In the rows, zero is written as 128.
Each path below is one point turned by a fixed rotation once a step. After each direction that follows a path, write how fast that rotation turns it, in degrees each step (0 if it stays still).
Each turn is a multiple of 5 degrees from 10 to 175, or 0.
Each row of a path follows its step; steps can be skipped.
Path 1:
step 0: [120 124 117 134 132 127 139 124 121 122 126 142 137 123 127 116 122 124
 120 126 120 123 133 123 113 140 134 128 130 129 129 134 131 119 130 131
 124]
step 1: [136 134 112 124 131 129 139 137 135 120 123 133 135 130 118 116 129 123
 136 131 126 134 126 132 120 120 134 123 139 130 130 132 135 120 117 127
 131]
step 2: [124 128 122 137 137 124 132 129 132 124 132 136 133 129 121 123 127 134
 125 123 123 133 149 130 118 125 121 131 134 123 123 141 137 123 130 134
 142]
step 3: [120 141 116 120 131 142 138 129 136 133 118 126 126 134 128 112 135 137
 133 131 124 124 135 123 123 131 126 125 134 123 130 129 138 126 126 132
 133]
step 4: [118 130 119 126 127 118 138 132 131 129 123 131 136 123 126 123 125 133
 112 141 126 129 138 127 120 134 125 117 140 129 125 135 131 121 140 133
 128]
step 5: [122 131 124 122 129 138 135 125 123 124 129 129 135 130 122 115 121 125
 131 137 136 130 135 128 107 126 130 116 132 133 131 125 140 122 119 127
 127]
step 6: [133 132 120 132 135 123 136 138 126 124 120 137 133 124 118 126 130 134
 130 145 126 130 143 131 114 118 121 134 125 133 121 126 129 122 131 134
 134]
step 7: [111 134 126 128 128 135 135 127 127 130 123 132 130 120 123 107 131 126
 137 125 126 138 144 128 124 125 127 137 129 130 132 126 140 127 131 134
 126]
step 8: [133 125 113 128 119 129 135 131 136 130 118 129 121 135 123 120 124 131
 124 138 124 130 135 131 123 129 127 131 139 132 128 125 139 114 144 137
 127]
step 9: [125 126 132 123 132 134 140 126 127 132 132 125 124 122 115 121 123 124
 126 133 124 132 143 123 115 137 131 124 134 139 138 143 135 119 129 128
 128]
Directions:
[132 128 126 129 129 123 127 129 131 127 125 128 130 129 128 131 126 128
 131 131 127 128 128 125 132 127 124 124 128 129 129 127 127 126 130 133
 128] => 160
[127 131 125 126 127 130 128 129 130 126 131 125 131 130 130 131 130 128
 127 124 127 127 127 126 127 129 126 125 130 126 126 132 126 128 127 127
 133] => 40
[129 129 129 129 129 131 129 125 129 125 130 129 130 127 124 130 125 125
 126 130 129 126 126 129 128 128 130 126 131 130 131 128 125 123 129 123
 129] => 85
Path 2:
step 0: [125 127 117 128 131 132 123 135 121 120 122 134 125 115 133 127 123 138
 133 128 131 123 124 138 108 131 129 130 122 136 129 131 118 128 129 132
 127]
step 1: [133 126 129 111 127 121 136 125 123 136 128 116 127 136 122 126 130 125
 120 118 126 121 124 138 132 122 123 117 128 122 137 129 120 123 127 122
 135]
step 2: [131 122 136 134 119 129 120 139 139 126 130 125 139 115 140 127 127 121
 127 123 134 130 138 128 121 121 132 128 134 121 129 126 129 132 140 132
 128]
step 3: [124 136 130 117 136 135 134 138 116 131 128 130 118 126 122 129 118 135
 147 121 130 133 129 135 130 123 126 131 124 133 129 128 129 131 134 133
 130]
step 4: [135 130 117 131 124 126 120 126 127 124 121 112 136 130 128 133 131 138
 119 122 126 123 119 140 125 131 134 120 127 125 138 129 124 138 129 124
 120]
step 5: [127 118 131 119 130 133 127 133 132 138 135 122 125 127 129 127 132 115
 138 130 126 125 128 127 123 118 140 122 136 118 129 118 126 122 127 135
 141]
step 6: [127 132 123 136 132 127 125 138 122 125 130 125 125 107 131 123 127 136
 135 116 139 134 128 123 126 130 114 127 132 127 127 130 121 128 134 121
 127]
step 7: [129 130 123 118 120 129 129 130 117 124 124 124 131 143 117 140 131 125
 130 123 133 126 126 134 118 118 128 126 121 137 140 131 119 129 128 137
 128]
step 8: [127 128 130 127 128 118 127 134 129 132 131 125 135 119 142 118 125 134
 118 132 116 121 125 137 122 125 133 127 138 116 133 127 122 130 136 133
 138]
step 9: [122 121 139 121 136 133 130 134 133 127 122 117 124 126 130 131 126 126
 144 122 141 138 132 126 138 120 122 120 125 122 134 130 129 127 133 126
 126]
Directions:
[129 126 128 122 127 128 126 125 134 126 129 125 128 128 131 127 127 129
 128 131 128 128 127 129 130 129 130 126 131 126 126 130 125 124 128 125
 130] => 100
[126 127 128 129 130 123 131 126 131 131 128 128 128 130 126 129 131 125
 124 128 129 125 128 130 127 127 131 129 130 126 127 126 124 133 131 127
 129] => 110
Path 3:
step 0: [113 128 132 137 125 129 126 137 126 129 127 137 129 116 115 127 131 120
 126 135 120 133 129 122 124 129 126 130 137 123 126 132 127 128 127 126
 138]
step 1: [130 133 121 125 121 135 126 135 128 115 135 136 131 124 133 127 135 125
 122 137 132 128 121 121 121 130 125 135 128 126 125 125 115 117 132 122
 132]
step 2: [130 134 128 120 124 139 119 143 131 129 128 133 132 128 122 130 122 133
 131 127 130 135 136 135 133 125 119 130 128 123 135 127 113 131 134 128
 132]
step 3: [125 129 122 127 124 125 125 135 122 127 124 124 134 115 124 121 136 133
 123 139 120 129 131 138 121 128 121 125 130 123 127 130 130 138 139 130
 138]
step 4: [114 126 124 121 122 130 121 132 117 123 129 121 136 128 137 121 128 127
 129 134 132 120 131 128 125 126 130 122 133 124 126 125 118 116 130 119
 131]
step 5: [124 137 132 126 117 127 127 140 117 123 143 126 137 135 124 131 123 129
 131 126 123 130 136 127 136 125 130 128 124 123 128 126 124 129 140 134
 126]
step 6: [126 128 131 136 127 116 131 140 132 122 131 122 139 119 132 133 131 133
 124 123 118 129 129 138 127 128 129 122 128 131 119 131 118 132 129 127
 138]
step 7: [117 132 128 130 125 128 127 134 125 130 125 118 141 126 122 128 130 130
 130 127 116 130 126 119 121 127 127 135 141 128 125 118 121 122 121 118
 128]
step 8: [133 129 126 134 115 132 129 141 125 126 136 127 132 132 121 137 129 126
 126 136 128 137 125 128 121 141 134 131 130 128 125 129 122 122 137 125
 119]
step 9: [133 125 133 124 122 131 119 141 133 121 136 128 133 127 126 123 123 129
 133 125 125 134 124 144 120 128 125 131 131 133 121 130 121 138 121 122
 132]
Directions:
[124 130 128 128 128 126 128 126 133 129 128 127 129 125 128 126 127 130
 127 128 126 132 128 130 128 128 129 126 125 129 130 132 130 133 126 126
 131] => 110
[124 130 127 129 129 127 129 126 129 131 124 127 128 128 126 129 130 125
 124 125 130 127 128 130 124 126 126 126 132 126 127 127 129 129 131 125
 126] => 100
Path 4:
step 0: [117 118 129 131 117 124 128 126 125 123 127 119 121 128 130 132 132 131
 142 118 139 128 121 130 136 128 118 131 126 134 127 121 131 125 123 143
 123]
step 1: [127 118 136 118 139 132 132 126 134 121 130 114 132 124 134 123 124 131
 124 127 130 121 129 135 131 126 137 132 125 123 133 125 142 118 119 133
 128]
step 2: [121 123 130 115 121 147 127 132 130 122 133 129 124 124 128 131 122 120
 117 131 131 129 136 124 132 130 134 117 127 128 126 114 117 126 129 130
 125]
step 3: [125 119 124 130 129 127 125 112 125 117 125 126 123 134 133 125 118 135
 125 118 130 125 127 124 138 137 127 127 122 125 124 131 115 133 137 126
 141]
step 4: [123 130 140 126 134 130 126 126 128 122 127 132 129 143 130 126 131 122
 130 130 134 130 138 136 130 132 121 128 117 125 119 131 137 141 113 131
 135]
step 5: [133 135 126 115 131 127 127 118 122 129 132 131 127 123 128 145 122 136
 127 136 130 122 134 125 130 122 127 125 125 125 121 133 122 127 113 138
 121]
step 6: [129 126 130 134 128 115 125 131 128 127 125 126 123 115 125 129 130 127
 127 126 123 126 128 133 122 134 133 122 112 117 132 121 109 128 123 139
 131]
step 7: [133 128 132 131 128 130 127 135 138 130 120 120 119 117 129 119 124 124
 124 133 132 126 128 113 131 132 129 137 125 117 115 136 132 141 125 128
 130]
step 8: [117 137 127 125 119 129 137 130 137 129 122 140 129 123 135 133 135 133
 128 124 131 118 131 130 142 134 131 131 133 130 129 133 125 141 127 135
 120]
step 9: [124 137 127 121 140 132 126 120 121 136 123 130 123 120 125 120 121 130
 135 115 123 132 121 136 134 136 127 138 125 127 131 126 129 125 128 144
 126]
Directions:
[126 129 130 124 129 128 129 125 125 129 130 127 128 126 129 129 129 128
 128 130 123 131 128 127 126 124 132 126 125 126 130 127 130 128 131 131
 127] => 90
